A single turn carries every row of the set below to another of its rows. Some are shown first; where does it send the rows asked next?
K_544: [ 10.8   0.1  -8.9 -15.7 -19.4  31.9 -25.3  -5.6  33.3  -7.2  32.4  -1.0
  10.9]
K_584: [ 13.0   5.3  27.6   6.7 -26.8  25.0  -6.2   6.7  31.6  -0.2  -9.8  27.3
  12.4]
K_752: [-16.9  -5.1 -15.4  11.1 -12.4  45.2  -8.7 -14.9  25.3  25.7   6.3  -1.5
  46.2]
K_660: [  5.9   9.1 -23.2  -4.9 -16.8  46.6  -9.1 -30.8  23.9  -0.1  31.4  28.2
  24.4]
K_268: [-30.8   2.6  -2.3  -6.4  -6.4  32.8  -2.1   6.3  10.9  18.6 -16.6   9.6
  25.0]
K_634: [-15.2 -12.9  25.4  12.1 -27.4  43.7  -9.8 -25.6  11.9   8.2  22.8   9.4
  35.3]
K_718: [-11.4 -17.6  13.9   4.9 -44.1  50.1  -8.3 -31.7  12.6  -5.2  -5.6  15.5
  27.3]
K_403: [ 12.3  -3.8 -11.8  -2.3   6.3  16.8  18.8 -29.0   0.6  13.7  -3.4   2.0
  19.3]
K_621: [  5.2   7.3  30.6   5.3 -27.7  23.0  -6.3   3.4  31.0  -4.2  -8.0  28.9
  20.0]
K_780: [ 15.0 -10.2  18.6 -11.9 -12.0   3.1 -10.8  -4.5  35.2  22.2   3.4  12.5
  16.5]
K_312: [ 37.3  -0.2 -12.7   0.2 -23.0  29.5  18.5  -6.2   3.9   7.4   9.3  -3.7
   8.1]
K_444: [  7.7  -8.0  -9.0 -25.7 -31.8  39.8  -3.2   3.0  25.7 -15.7   2.4  12.4
  46.8]
K_342: [  9.3   0.6  -7.8  -8.1 -21.9  35.5 -30.1 -10.8  30.9 -13.2  29.4   0.7
  13.2]
K_85: [  5.9  10.2 -17.5 -11.5 -49.7  10.3   4.5  -1.1  26.8   0.9  -3.4  27.6
  21.1]
K_737: [  6.6 -22.0  -5.4   1.9 -38.3  46.2  10.7 -24.4   6.5   9.3  -2.0  37.3
   0.2]
K_590: [  1.2   7.5 -36.0   0.7 -25.6  42.4   7.6 -30.9  32.0   8.7   1.5  26.9
  11.4]
K_974: [ 10.6  -2.4  -7.3  -8.5   4.1  15.4  15.0 -28.0  -4.3  14.3 -10.9  -1.3
  17.1]
K_909: [ -1.1 -21.6  -3.6   2.2 -31.9  47.9  12.2 -24.5   6.5   5.6  -7.1  35.0
  -2.8]
K_51: [ -3.4   0.3  -3.1  -6.9 -15.0  33.4  -7.7   7.1  11.5  -2.4 -36.9  18.1
  26.0]
K_954: [-11.3  14.0   0.4  -7.4 -42.0  17.2   0.8 -29.5   5.2  28.0  -1.6  22.6
   3.0]
K_15: [ 10.4 -14.4  11.3 -26.3  -9.1  51.5  -2.5  -4.2  15.8  22.1  11.4  -3.2
  41.1]
K_195: [  8.1  10.2  13.3 -11.0 -15.5  44.1   2.3 -36.3  -0.2  36.9  16.0   5.4
  20.4]
K_501: [ 35.7 -18.5  -0.1  -4.1 -22.0  38.9  -8.8   6.4   0.4   1.0  18.3   7.4
  15.5]
K_911: [-18.5 -11.6 -13.1  11.1  -9.2  35.6 -12.8 -11.5  25.3  25.7   8.8  -3.0
  44.1]
K_94: [ -3.7   0.3   6.8 -10.1  -6.5   2.1   4.3 -24.5  32.4  23.4  13.9   1.9
   4.3]

K_342 -> K_584
K_634 -> K_501
K_660 -> K_780
Now find these:
K_15 -> K_444
K_737 -> K_974

